runs of hidden systems:
voke, trace 1 (8 x 18):
[[  6 -10 -46  29   1  -6 -25  19 -17  -8 -12 -28  34 -52  -4 -18  17  -4]
 [ 25 -21   2 -23  35 -18  17  31 -40  11   8 -42   8 -32  -4 -12 -25  -5]
 [  4  -1  36 -21  -2 -34  18  -5 -15  24  35   1 -46   6   1  -1 -41   7]
 [ 11  12   9  21 -43 -21  -2 -54   9   0  31  32 -14  20  18  12  -1  16]
 [ 27  12   8  34 -12  13   0 -18  15 -44 -11  -4  34  -8  25  15  40  12]
 [-12   9  17  10  28   3 -13  51   7 -37 -24 -38  -2 -28   0  -2  14  11]
 [-35  -8 -17 -11  11 -37 -37  22 -26  14   5 -15 -27 -22 -24 -10 -26  14]
 [ 12 -20 -12 -13 -19 -21  -3 -49 -44  27  29   3  23 -16 -10   8 -24  -9]]
zabu, trace 2 (8 x 18):
[[-27 -12  49 -17  52  28 -13  21   2   4 -47 -13 -10 -10 -30  17  29  43]
 [-50  -9   7 -14  17  -9 -21  -7 -32  15 -11  30 -19 -71 -43  -4   4 -12]
 [ -6 -10 -43  15 -43   5   5  -9   3  33  23  22  12 -47 -19 -31  -8 -52]
 [ 47  -8 -17   3 -16  24  50  18  36  38  15   2   4  34  19 -29  -9 -22]
 [ 22   6  18 -23  40  -6  31   7  18   0 -19  29 -38  58  29   1   4  20]
 [-27  15 -10  -8  32 -24 -27 -34 -15 -40 -32  48 -10   9  10  23  25  12]
 [-16   3 -26  13 -11  22 -26 -19 -14 -37 -20  -2  59 -28 -12  12  25 -30]
 [ -4  -6   3  -9  -2  45  12  50  12   2  -3 -50  33 -11 -18  -8 -11 -34]]
sileg, trace 3 (8 x 18):
[[-18  -2  27 -27  32   0  -5   8   1  12 -12   0 -29  33  -9  13  -9  31]
 [-38   9  23   8 -25  -1 -17 -24   8   6   9  33 -28 -15 -19   8   4   2]
 [ 15   1 -13  33 -41  16   2 -16  14  -7  14   5  25 -29   5  -4  15 -19]
 [ 46 -14 -16   5  21  10  26  25   1   3 -11 -27  24   2  18 -15   9   3]
 [ -4 -10  -1 -26  46 -19   3  20 -16  19 -16   3 -31  14  -2  -6 -12  21]
 [-35   5   6 -10 -12 -23 -23 -30 -17   3  13  31 -22  -5 -17  11 -16  -4]
 [  2  14   3  16 -42  13   2 -25   6 -27  20   1  28  -6   6  14   1 -30]
 [ 25   5  -4   9   7  21  18  36  21 -20 -10 -31  18  15  18  -7   8  -4]]
zupa, trace 4 (8 x 18):
[[  4   7   8   8   1  -7   0 -15  24   1  -8  28 -23  34  17   5  16  33]
 [ 15   6  12  15  11  -8   5 -22  -3 -27 -14  23   1 -26  16  11  33  12]
 [  2   4  -6   6  12 -17  -2  14 -24 -29   2 -13   9 -47   5  -5   0 -18]
 [ -9  -4 -26 -10  -2 -14 -18  14 -21   2  10 -29  15   8  -6  -2 -28 -10]
 [ -4  -8   6 -20 -12  16   2 -17  -1  18  10  -9  15  41 -11  14 -21  -4]
 [ -6   9  36  -2 -11  26  17  -5  27   1   4  18 -15  12  -1   8   5  -9]
 [ -9  11   6  28  -7  -8  -9  17  23  -9  -3   7 -26 -19   9 -10  17  16]
 [ 17 -14 -13  15  10 -22 -17  -5 -16   3  -7 -14   7 -14   5  -2  14  38]]
Nuruk, trace 5 (8 x 18):
[[-35  11  31  -4 -19 -31 -33   9  17  18  26 -20 -57  57  -4  12 -40  50]
 [  3  10  36  33 -41 -23 -22 -71  12   0  21  30 -20  15  11  28  19  62]
 [ 51  15  42  47 -18 -13  26 -17   7 -48  17  -3   5 -55  37   5  34  12]
 [ 15   7  -6  25  15 -46   1  68 -11 -29  14 -47 -26 -61  18 -32 -12   2]
 [ -7 -18 -32 -10   7 -64 -44   7 -47  27  24 -40 -11   5  -9  -7 -44  42]
 [ 17  -1  37 -23 -25 -21  -1 -66 -34  -7  40 -14  18  45   9  43 -38  14]
 [ -1  45  52  21 -42  -2  18   3  37 -61  36  -2 -18  14  31  17 -12 -29]
 [-16  24 -29  62 -25 -26 -41  48  43 -26  -2 -18 -32  -7  19 -22  18  38]]
silet, trace 6 (8 x 18):
[[-40   6  16 -15  -7  34 -16  -6  12  -3 -12   3  10  25 -26  19  -2 -10]
 [-25   1   2   8 -31  34  -7 -11  21  19  -1  15  10 -11 -25   1  10 -16]
 [ 12 -14 -14  12 -15  24  13   9  19  39   0   6   4 -16 -10 -22  10  -8]
 [ 19 -18 -15  -9  20  -1  22   9   3  37  -9  13 -14   1  -2 -20   1   4]
 [  1  -6 -15 -20  27 -19   8 -14 -13  11 -11  34 -15   9   5  -4   0  -5]
 [  0   7 -24  -5   7  -8  -1 -19  -9 -25  -7  26  11   9  13   8   6 -22]
 [  5   8 -16   1   4  17   3   8   7 -28 -13  -5  25  15  11   3   7 -20]
 [-15   3  -1  -9  12  24  -5  25  13  -7 -18 -20  11  18  -8   2   4  -5]]
silet, trace 7 (8 x 18):
[[-34  28  -9   9   3 -15 -45  47  11 -58  -7 -52   0  33  12  11 -14  15]
 [-25  -6  33   0 -21  20 -46 -17  -9   2   0 -55  31  25 -31  37  -5  45]
 [-12  -6  75  -3 -30  36  14 -19  -6  15  24 -16   7 -49 -36  18  -6 -12]
 [-10   8   9  28 -40 -13  12  32  25  26  39   6 -47 -50  -8 -35 -19 -21]
 [ 39 -15 -37  32 -21 -39  -7  -4  12  46  20  -2 -25  19  20 -26  -3  55]
 [ 57 -19  34 -11  41 -22  27 -42 -33   6 -10   8   3  -4  23  17  18  48]
 [-13  26  31 -14  38 -33  15   9 -27 -64  -6  25 -27 -50  18   8   2 -32]
 [-32  27 -57  26 -27 -42 -53  27   0 -51  14 -23   2  11  17  -7 -18 -11]]
pez, trace 8 (8 x 18):
[[  1   5  17  48 -38  24   2 -23  56  27  -4  56 -26 -14  -2  -9  49  26]
 [ 39 -14 -27  40  14  -2   4 -22  -4  -6 -26  29  22 -60  11 -14  63  18]
 [ 28 -11 -35 -11  53 -31  12  24 -47 -25 -19 -11  16 -51  12 -19   2 -21]
 [-22   8 -36 -33  23 -42 -12  36 -31 -16  13 -20 -14  22   5 -11 -54 -32]
 [-20  14   0 -24 -26 -11 -15 -22   7  -1  23   1  -7  84   5  21 -42  -1]
 [  3  16  62   5 -26  38  15 -34  33 -14   6   5   6  40   8  34  15  17]
 [ -6   6  41  37  -9  37  -1  20  35 -15 -18 -13   1 -43 -11  -1  44  19]
 [-10 -23 -37  28   0  -3 -34  16 -15  24 -16 -19  18 -58 -25 -23  19  17]]
duleg, trace 9 (8 x 18):
[[-17   9  -4  14  -2 -13 -33  16 -12 -37  -4 -35  15 -20  -3   9   3   7]
 [ -5 -13  -1  -4 -10 -18 -23  -3 -28   8  18 -40  13  -4 -12   6 -25  13]
 [  7  -7  37 -16 -13  -9  14 -13 -16  23  32 -12 -11  -4  -7   5 -29   1]
 [  2  13  32  10 -17  -4  18  12  24   4  22  11 -38  -9   9 -12  -7  -2]
 [ 11   6 -11  34 -11 -19  -7   8  20  -4   3   8 -22 -13  19 -17  18  26]
 [ 21  -6  -5  16  14 -24  -6 -13 -22 -19  -9  -4  10 -33  12   2  21  23]
 [-11   5  14 -16  20 -17  -4   6 -32 -28   0 -12   3 -28  -3  10 -14 -17]
 [-27  12  -7  -7 -15 -23 -19  14  -8  -7  23 -14 -15  13  -4  -2 -36 -13]]
pez, trace 10 (8 x 18):
[[-17   9   7  13  -6 -23 -33   7 -13 -27   7 -26  -2 -13   1  10  -4  19]
 [ -2  -6   7   6 -28 -14 -19 -20 -22  -1  25 -28  17 -10  -8  13 -18   8]
 [ 21  -5  31   4 -22  -4  18  -2  -3  12  33 -24  -2 -10   3   0 -18   2]
 [  8   4  20  19 -13 -14   6  16  18  15  19  -5 -36 -11   5 -15  -4  19]
 [  3  -2  -4  19  -9 -31 -16 -20  -3  10   6  18 -21 -14   4  -3  10  31]
 [ 22   1   4   8   0 -25   5 -32 -24 -17  10  12   6 -28  15   7   6   1]
 [ 15  13   5   7  -1 -22  12  21  -6 -32  17 -17  -4 -20  21  -5 -12 -16]
 [ -4   7 -14  10  -9 -28 -20  20   2  -8  14 -26 -12  16  12  -4 -19  20]]
duleg, trace 11 (8 x 18):
[[-16   8 -55  -3 -40  10 -37 -58  -4 -20   1  12  57  65   2  27  -5 -20]
 [ 23  -3  42 -18 -12  60  19 -33   6 -17  -4 -37  69  54   0  44   2  -6]
 [-36  -1  57 -18  13  71   6  49  44  15 -26 -35  -6  26 -36  10   4   9]
 [-31 -28 -36  19 -18  32 -26  20  35  84 -18  12 -15 -10 -46 -33  16  26]
 [ 56 -40 -38   3   2  15  37 -36 -16  59  -3  32  32 -45  -6 -27  24 -16]
 [ 34   5   2 -34  59  13  70  38  -5 -27 -20  17   2 -15  27 -18   1 -66]
 [-43  22 -58 -19  40 -21 -21  55  25 -20 -32  20 -40  62  13 -17 -14 -12]
 [-11 -14 -57  -3 -11 -19 -43 -80 -18  21 -13  43  24  60  -1  20  14  37]]
voke, trace 12 (8 x 18):
[[ 22  -1 -15   4  13 -15  -8 -18 -26 -37 -11 -17  36  -2  17  16   9   4]
 [ -8   8  44 -18  17   6   2  22 -13 -31   1 -39   1  -7  -4  16 -15  -3]
 [-37   6  10   7 -27 -17 -29   9   7  12  24 -11 -30   6 -16  -1 -28  14]
 [ 16 -17 -25  23 -32  -7 -20 -46 -12  24  12  -1  27  -4  -3   3   6  24]
 [ 42 -10  34   8   8  26  32  -4  -3 -10  -5 -22  31 -34   6   3  22  -2]
 [ -8  12  29  10   9 -11  13  54  24  -6   6  -9 -51 -23   5 -18  -6   3]
 [ -8  -2 -46  15  -5 -55 -34 -17 -13  15   9  27 -28   1   7 -15  -6  28]
 [ 33 -10  -3 -11  13  -6  10 -57 -46 -22  -3   5  49 -16  10  22  10  -7]]
sileg, trace 13 (8 x 18):
[[-15 -11 -21   5   6  31  -1  47  34  42 -21   1 -18   2 -21 -29   9   4]
 [  0 -28 -33  -1   1  -1 -17 -36 -12  52 -13  29   5   1 -22  -5  13  24]
 [ 25  -9  19 -20   4  11  38 -51 -21   9   7  38  16 -12   1  13   4 -28]
 [ 10  19 -12 -11   3   0  39  30  22 -14  12  21 -21  12  21 -22 -18 -56]
 [-20   9 -70  10   5 -20 -34  18  12 -13 -20  10  -1  41  14 -13   2   3]
 [-13  -6   6 -15  30  13 -23 -43 -28 -25 -36  11  38   4 -12  35  29  15]
 [-22   8  51 -27  13  42  32  17   3 -13  -5  -1   1 -34 -25   7  -5 -53]
 [-27   1 -44  11 -33  15 -14  49  37  35  12 -13 -13  14 -17 -33 -24 -29]]
Nuruk, trace 14 (8 x 18):
[[ 38  -8 -31  -4  -7  10  28 -20   9  15   2  18  22  29  17  -9   1 -21]
 [  9  13   0 -19  38   7  25  23  12 -28 -22  15  -7  27  22   1   6 -20]
 [-50   9 -13  -8  24  -4 -30  13  -1 -14 -26  24 -19  -7 -18   0   9  -8]
 [-15 -14 -27   6 -16  17 -28 -32 -17  15 -13   5  40 -15 -24   9  16  -1]
 [ 29 -12  19  -8  -3  44  32   0   4   4   0 -25  42  -1  -3   5   5 -22]
 [-16   6  17 -15  15  19  22  54  29  13  -3  -4 -31   9  -8 -19 -14 -20]
 [-27 -11 -31  -1   0 -12 -25  -7  11  43 -11  37 -31  17 -17 -14   5  23]
 [ 30 -13  -1  -4   8  11  14 -62 -16   7 -12  36  31   2   6  13  27   8]]
zupa, trace 15 (8 x 18):
[[ 47  -5   2  39 -11  16  29  -6  28   2  -3  11   9 -28  20 -16  43  13]
 [ 22  -5  -5  -1  53 -17  15  49 -12 -15 -22 -21 -12 -29  17 -19   8  10]
 [-31  -7 -34 -31  34 -37 -31  -1 -39   1 -12   6 -10  10 -10   2 -22   3]
 [ -7  -2 -20 -14 -28  10  -5 -57 -16  11  11  30  36  21 -12  16 -10 -30]
 [ 17  12  14  10 -30  46  37  14  35 -12   8  -3  21  -4   7  -8  10 -47]
 [-18  12   2  16  14   9 -12  68  40 -10 -18 -29 -27  11   3 -16   6  17]
 [-18 -17  -6  -2  21 -13 -45 -19 -16  19 -24  -2  -4  13 -21  12  17  65]
 [ 13 -18  25 -15   2  11  19 -58 -33  20   3  32  21 -40 -17  13  15 -11]]
zabu, trace 16 (8 x 18):
[[  4 -26   1 -48  42 -10   0  12 -57  10  -5 -51  25   2 -18  10 -37  -4]
 [-40  16  32 -32 -23 -20  -4 -13 -22  -7  42   3 -22   8 -16  15 -55 -37]
 [-21  21   1  39 -75   6 -23 -22  42   5  34  13 -11  25   1   4  -5   4]
 [ 44 -13  23  37 -16  32  11 -10  34  20  -9 -17  15   5   9   3  41  56]
 [ 27 -10  41  -8  63 -16  22  23 -19 -11 -24 -10 -24 -46   9  -4  21  29]
 [-30   4 -40  -5  22 -61 -28  15 -39 -16   3  16 -29 -41  -1 -16 -20 -14]
 [  8 -12 -66   9 -46 -10 -19 -29 -18  19  30 -11  44  15  -4  -8 -25 -27]
 [ 48  -3  38 -13 -20  32  47  -6  14   2  24 -36  29  44  18  13 -21 -13]]

runs to name:
trace 17 (2 x 18):
[[-41   1  28  -6 -10   5 -18  17   2  18  10 -12 -23 -18 -33   0 -16   4]
 [ -1 -14  -3  18 -32  -6 -13 -19   6  46  21   3 -12   1 -15  -8  -6  29]]

zupa
trace 18 (2 x 18):
[[ 42  15  -8   7  -7  24  52  39  54  -6   8  -7  -3  57  42 -19  -6 -26]
 [ 11  -5 -11   7  45   4  -8  15  32   5 -49  12 -20  53  17  -1  38  66]]

duleg
trace 19 (2 x 18):
[[ -2 -16 -11   8 -32   8   0 -15  11  56  20  19 -11  -6 -20 -17  -6   0]
 [ 41 -12  -8  12  -4   8  35   4  23  32   4  14  -9   8  18 -22  10   9]]

zupa
trace 20 (2 x 18):
[[-13   3 -28  -5 -12 -38 -17 -15 -14  14  19  19 -21  17   1  -6 -27   0]
 [ 24   6  14   5 -21 -12  13 -47  -6 -11  20  19   6  14  20  17  -2  -2]]

duleg
trace 21 (2 x 18):
[[ -3 -22 -30 -33  -7   8  -4   2 -25  42  13 -32  32  29 -25  -3 -41 -20]
 [ 21 -11  25 -33  -4  19  43 -15   7  47  21  12  -8  43  -4   0 -26 -10]]

duleg
trace 22 (2 x 18):
[[-12   8  23  -7  16 -20   1  21 -32 -35   8 -22  -4 -59  -5   2 -13 -25]
 [-22   6 -34  10 -37 -28 -26  25   0   4  34 -25  -8   4  -3 -16 -39 -20]]

pez
trace 23 (2 x 18):
[[  5  11  21 -27   4 -21  22  -6 -12  -7  24   7 -20  19  12   5 -34 -21]
 [-15  26  15  15 -25  -3  -2   9  36 -19  12  10 -29  28  15   1  -5  -1]]

pez
trace 24 (2 x 18):
[[ 14   6 -58   0  -8  -4  26  10  28  13   4  41 -12  40  25 -30  -9 -39]
 [ 14  12 -38   9  17  17   3   7  33 -25 -34  18  16  56  28   1  31   4]]

zupa
trace 25 (2 x 18):
[[ -7 -31 -46 -19   9 -29 -36 -47 -35  54  -9  24   3  28 -17   4  -7  43]
 [ 38  -4  37 -18 -12  14  39 -69 -37 -15  22  17  47 -27   3  26  -1 -42]]

zabu
trace 26 (2 x 18):
[[-36   5  23 -37  51 -15 -12   5  -1  -3 -30  25 -45  46  -4  19  -7  34]
 [-61  24  20  -7 -18  17 -27 -42   3 -34 -10  49   4  -2 -20  33  11 -27]]

pez
trace 27 (2 x 18):
[[-44  16 -41 -13  28 -12 -24  14  15 -11 -32  48 -33  35   2  -6   5  -5]
 [-18   7 -30 -13   0  16 -22 -53  -7 -28 -24  35  43  40   1  29  16 -18]]

pez
trace 28 (2 x 18):
[[-15 -18   1 -64  50 -16   3 -32 -64   7 -11  17   9   0 -20  19 -28 -22]
 [-26  29 -17 -20 -29  -7   4 -24  -8 -36  25  33   7  11   5   7 -33 -79]]

silet
trace 29 (2 x 18):
[[-30   9 -51  -4  15 -31 -22  37 -23 -26  -4  -1  -2 -31  -3 -21 -19 -45]
 [ 10  -7 -50  -7 -21 -10 -23  -7 -13   8  16 -37  39  59   6   5 -33   1]]

silet
trace 30 (2 x 18):
[[-24  23  14  20  16  18 -22  -7  14 -61 -41  22   9 -19   6  21  53   8]
 [-50  12 -27   2  13   3 -38  43  -9 -35 -20 -22  12 -37 -22  -4   1 -31]]

voke
trace 31 (2 x 18):
[[ 28 -13 -30   5 -13  17  23  21  -8  11  14 -24  39 -39  -4 -26 -10 -52]
 [ 12   1  -7 -23  12   1  32  48  21  21  12 -17 -25  43  12 -20 -40 -20]]

zabu
trace 32 (2 x 18):
[[-20 -10  14   1   7 -11  -7  -2  -8  26  -1  22 -33 -43 -22 -11   3   7]
 [ 17 -14 -37  16 -16 -26  -2 -13  -8  32  16  17  -3 -19   2 -24  -3   2]]

zupa
trace 33 (2 x 18):
[[ 34 -16 -24  16  21 -15   6  22  -8  11  -8 -18   6 -23  10 -23  11  21]
 [ -1  -8  -6 -22  37 -36  -4   7 -33   6  -3  -1 -20  -7  -1  -3 -16  10]]

pez
trace 34 (2 x 18):
[[ 13 -12 -49  27  -3  -9 -13  -7  -6  10 -12  11  18 -38   0 -20  25   3]
 [ 35 -13  -5 -16  38  -6  29  15 -29 -10  -9 -16  18 -31  12 -10   0 -17]]

voke
trace 35 (2 x 18):
[[  3   3  -6 -24  16 -38 -10 -13 -42 -25   9 -17   9  16  13  15 -27  -1]
 [-12   7  44 -16 -16  -1  -5 -23 -13 -18  21 -22   8  19  -4  32 -24   3]]

voke
trace 36 (2 x 18):
[[ 18  -4   5  -2 -30  -2  19 -16 -25   0  36 -12  28 -36  -3  -2 -23 -47]
 [ 31   2  -6  10 -17  -8  28  45  24  17  29 -29 -19  16  20 -27 -26  -8]]

pez
trace 37 (2 x 18):
[[-37  24  42   7 -29  23  -5 -15   5 -37  10  15   5 -40 -18  20   6 -41]
 [ 12  -1 -38  44 -48  23 -12  25  28   5  13 -31  33 -15   1 -21   8 -14]]

pez
trace 38 (2 x 18):
[[ -8  17  10 -27  29 -50  -6 -12 -26 -38   2  11 -31  33  24  19 -24  10]
 [-39  26  22   3 -27 -21 -33 -38   2 -34  16  20 -17  21   3  31  -8   9]]

duleg
trace 39 (2 x 18):
[[ -6 -10  -5 -22  -9  28  20 -14  -9  28   5  20  18 -16 -23  -5 -11 -48]
 [ 17   0 -20  -2  -2  22  33  25  32  23  -2  11  -8  20   8 -25  -2 -29]]

pez
trace 40 (2 x 18):
[[ 21 -23   4   0  24  38   7  26   3  17 -27 -38  32  -8 -14  -1  21  19]
 [ -7 -25  17 -27  24   5  12  15  -6  56  -3   1 -29  -7 -30 -12 -13  16]]

sileg
